One turn moves every row onto another: examples first, then more rows asked:
Q_762: [ -1  -9   0 -10  -5  -7  -4 -43  -9   4   2   3  -7 -11  29]
Q_931: [  4  -5  -2   5 -13 -16 -15   4 -14  25  13  11  22 -15  28]
Q_867: [ 17  -7  -7 -10  -3   6 -11  -8  -7   8  13   3  -7   1  37]
Q_154: [ -7   1  -5 -16  -3 -21  -1 -17  -1  35  11  20 -15 -20  27]
Q_141: [ -8  -9   3 -23 -14 -18  -7 -24  -8  30  19   2  -4 -11  18]
Q_439: [  5  -4 -20  -3  14  12  -4 -12  -5  40  21  18  -1 -16  20]
Q_376: [  5   0 -26  27  -1 -14 -26 -26 -11  19   2  17   3 -19   2]
Q_543: [  8 -12   8   2 -16 -25 -26 -11  -9  27  16  13  -4  -8  31]
Q_891: [ 23  -6   6   2 -24 -16 -35  -3   2  21  -1  16  -5 -12   3]
Q_88: [  9 -25 -23  10  -1  -5 -18 -35  -2  21  12  13  -9 -33  16]
Q_526: [ -6  -6   0 -18 -11 -13 -15 -21 -15  24  15   4  22 -29   9]
Q_367: [ 21  -2   1   0  10  -7  -7 -25   0   8  -6   9 -14  10   2]
Q_902: [ -9  -9 -18  16 -17  12 -20 -38  10  21   6   9  -3 -11   7]
Q_890: [ -1  -4  -1  -7   4 -12 -16 -12 -16  18   7   7   7 -46  15]
Q_194: [ 13   7  -3   7  -1  23 -17   4   5  26  -2   7 -15  -6  10]
Q_810: [  1   3 -10  13  19   0 -15  -9   0  26  11  13 -12   8  11]
Q_25: [ -1   5  -8  20 -17  -3 -14 -47  -9  21  -1   9  11   1   6]
Q_952: [  9  14 -13  -6 -10 -12  -2   9  -3  12 -12  16   0 -16   6]
Q_826: [ 15   2  -4   1 -22  -7 -13  15   4  25  -1  10   6  -4   6]
Q_378: [ 26   7  -9  15 -12   5 -20  -9  -4  48   6   8  11 -26   0]
Q_7: [  0   9   1   6   1  16 -18 -30 -17  15   7   1   4  12  10]
Q_315: [ 29   1  -2  11 -22   6  -3 -40 -16  29  -1  15  15  -5  15]
Q_274: [ -4   6   0 -13   0  11 -10 -26   3  10  -5  -3 -17  -3   0]
Q_641: [ -1   5 -10   9  -4  28 -23 -23  -9  37  15   4  -2  -8   3]
Q_419: [  2   6 -10   8  -1 -15 -15   8 -14  12  -1  12   8 -28  19]
Q_956: [ 26  -4 -10   6 -18  27 -11 -25  -8  42  10  14   4 -18  13]
Q_461: [ 21   5   1   9   2  13  -8  -4 -16  36   9  14   6 -14  35]
Q_205: [  7  13   0  -6   0   1  -1 -35 -25  37   6  11  19 -21  18]
Q_22: [ 11 -11 -16  -4 -14   4 -24 -13  18   7   4  12 -17  -3  21]
Q_357: [ 24  14 -19   7  -3  -8  -9 -26 -18  18  -8  21  14 -10  -8]
Q_557: [ 16 -14  -9  16 -17  -8 -17 -28  -1  13  -1  19  -5 -21  39]
Q_798: [  2  19 -11  -1 -14   1 -14 -38  -6  33  -8  14   8 -23 -12]
Q_180: [ 14   3 -17  20 -24  -1 -26 -22   9  26 -11  23  -6 -24   4]
Q_307: [ 26 -22  -6 -11   0  -3  -2 -39   1  11   0   9 -13 -19   9]
Q_193: [  9  17  -6  -4   1  12 -14 -10 -14  38  10  -8   5 -13 -10]
Q_958: [  7  -3  -5   1 -15 -23 -14 -51   2  22   1  15  14 -16  12]
Q_928: [ 16 -19 -11   3 -19  24 -11 -28  10  15   4  12  -5 -13  22]
Q_425: [ 21   5  13  -2  -4 -22 -25 -13   0  24  -8  20 -15 -21   0]
Q_996: [ 23  -7   3  -2  -9  17  -7 -30  -9   4   1   9   5   7  24]
Q_835: [ -4  -4 -15  -4 -16 -11 -23 -39  19  11  -1  12  -7  -7   3]
Q_191: [ 26   3 -19 -15   1   9   7 -23 -14  32   6  21  12 -19   6]
Q_273: [  3   2  -3 -25 -22  -6  -4  -7   6  29   3   3  -6  -7  -7]
Q_95: [  2   8 -12 -26 -11 -12   9  -9   3  24  -3  16  -9 -19   9]
Q_175: [  9  -3   2 -20 -21  -8 -26 -18   0  21   1   8   6 -26 -16]
Q_663: [ 27  -4  -4  14 -16 -14 -13 -32  -5  40   5  17  21 -26  20]
Q_844: [  6   3   6   5  -2 -28 -21 -11  -1  33   4  23 -18 -14  23]
Q_162: [ 14  -2  10 -17  -2 -12 -17 -20  -7  21  -3   9  -5 -42  -4]
Q_499: [  8   9  -2 -16   5   6  -6 -15 -23  18  14 -10   3   0  16]

Q_526 -> Q_175
Q_274 -> Q_194
Where do these go?
Q_95 -> Q_952
Q_902 -> Q_928
Q_867 -> Q_499
Q_810 -> Q_439

One turn moves every row onto another: examples first, then more rows asked:
Q_301: [-10 -14  -2  -8  11 -10   1  -3  -1  10  -1   6  30]
Q_616: [-13 -32  -6 -19   4  10   1  -9 -14   4   4  19   5]
Q_915: [-27  16 -33  -8 -10  -4  -2   8 -17  10 -15 -10   5]
Q_400: [-27  17 -35   0 -11   0   4   7 -20   8 -16  -4  -6]
Q_256: [-23  17 -33  -2 -13   1   4  12 -18   5 -15  -5  -8]
Q_182: [ -9 -10   8   4  17  13   0  -8 -10   2  -8  25   3]
Q_805: [-28  17 -32 -14  -6  -1   0   8 -24   8 -12  -7 -10]
Q_248: [ -6 -21   6 -12   6  -8  -9  -6  -6  10 -12   1  22]
Q_837: [ -9  -2   7  -1  29   4   5  -9 -16   3  -1  13   2]
Q_303: [-14 -28 -14 -10   8   6  16 -14 -21   2   7  15  -3]
Q_222: [-12 -20   9 -17  -1 -19   6   8 -11   5 -15  15 -13]
Q_383: [-10 -36  -8 -11  -2   5   6 -15 -22   3  -5   9  -5]
Q_979: [-12 -14  -6  15  -1 -13  18   2   1   4 -11  24   7]
Q_724: [-17 -18   0 -20   4 -20  17  10  -9   6  -1  19 -10]
Q_525: [ -7 -21   0  16  -7  -8   8  -4  -4   4 -23  17   6]
Q_54: [ -6  -9  13   0  19   6  -1 -12 -20   2 -14  11  -6]
Q_219: [-11 -16   8 -16   7  -6  -7   4   1   9  -6  17  19]
Q_877: [-14 -16   9 -15   6  -6   6   8  -8   3  -7  30 -13]
Q_643: [-21  15 -34  -5  -6  10  -2   2 -24   4 -10 -11  -2]
Q_880: [-22  16 -33  -5 -13  -1  -2  11 -15   7 -13 -11   5]
Q_122: [-26  15 -36  -6  -6   7  -1   0 -25   8 -10 -10  -1]
Q_823: [-12 -26  -5   6  -7   1   9  -1   0   4 -10  29   9]
Q_458: [-24  16 -31 -14  -7   2   0  10 -24   5  -9 -10 -10]
Q_587: [-26  24 -29  -3  -1   2  -3   5 -20   8 -16  -8   0]
Q_652: [-21  24 -27  -4  -2   3  -5   9 -19   6 -14 -11   0]

Q_616 -> Q_823
Q_525 -> Q_54
Q_301 -> Q_303
Where do these go?
Q_122 -> Q_400
Q_256 -> Q_652

One turn moves every row onto another: examples first, then more rows asked:
Q_838: [ -3 -29 -11   4 -13  -4  13  -9 -20  -1   4   0]
Q_950: [ -3 -20  24   1  -8  20   0  -7  11 -13   1 -11]
Q_921: [  0  -7   3   3  -2  11 -31   7 -14  -5   1   7]
Q_213: [  4 -26  -6  18  -8   0  10  -2 -18 -13  -3  -7]
Q_523: [ -5 -14  -7 -24 -15  11 -19   5 -15  -6 -11  -7]
Q_667: [  0   3  -2 -12 -13  27  -4  17  -9   1 -17  -9]
Q_138: [-11 -33  -1  -6 -12  -9  -1  -5  -4   9  13   0]
Q_796: [ -1 -32  -7  -6 -10  25  20   4  -2 -14  31  -8]
Q_148: [ 14  -2 -17  -5 -16  16   1   2   1  22  12   8]
Q_815: [ -8 -16 -25  -6  -4  18  -9  20 -15   3  21  11]
Q_90: [ -2 -30 -12  -2  -1  24  18  10   0 -16  23 -20]
Q_565: [ -1 -30  -7  -3 -11 -10   5 -13 -13   6   6  -2]
Q_68: [  3 -10  -4  -3 -27  11  -2  -9  16  -9  15 -23]
Q_842: [ -4  -7 -26  -6 -12  17   1  11  -1  20  19   5]
Q_78: [ -5 -19  25  -1  -9  15  -4  -9  12  -7   7 -12]
Q_349: [ -8 -23  -5  -5  11  26 -14  20 -20  -6   0   4]
Q_82: [ 14  -1   2  -6  -7  45  -6   7  -1 -14  13   5]
Q_101: [-10  -9 -26  -8  -4  22  -3  16  -9  16  15  10]
Q_562: [ 11  -3   4  -1  -7  44  -1   4  -6 -15  20   5]
Q_589: [ -5 -32 -13 -13  -1  21  13  17  -2 -12  16 -23]
Q_470: [  8 -17  -2  21  -8  29  14  -8  -5 -11  23   3]
Q_379: [  4  -6   3   7  -6   8 -29   3  -7  -5  -3   7]
Q_286: [ 19   0   1  -4 -23   7  -4  -5   1   1  -6 -18]
Q_251: [  5 -23   6 -11  -5   7 -11  -6  13  18  14  -8]
Q_65: [-11   0 -13   8 -22  36   7   6 -11 -18   4   3]
Q_389: [  5   1  -2  15 -17  25  10   9  -3 -18  -4 -19]
Q_618: [ -6 -24  -5 -15   2  29   8  25   6  -4   3 -20]

Q_213 -> Q_618
Q_82 -> Q_379
Where do these go?
Q_921 -> Q_78
Q_523 -> Q_68
Q_349 -> Q_251
Q_90 -> Q_101
Q_838 -> Q_589
Q_796 -> Q_815
Q_286 -> Q_389

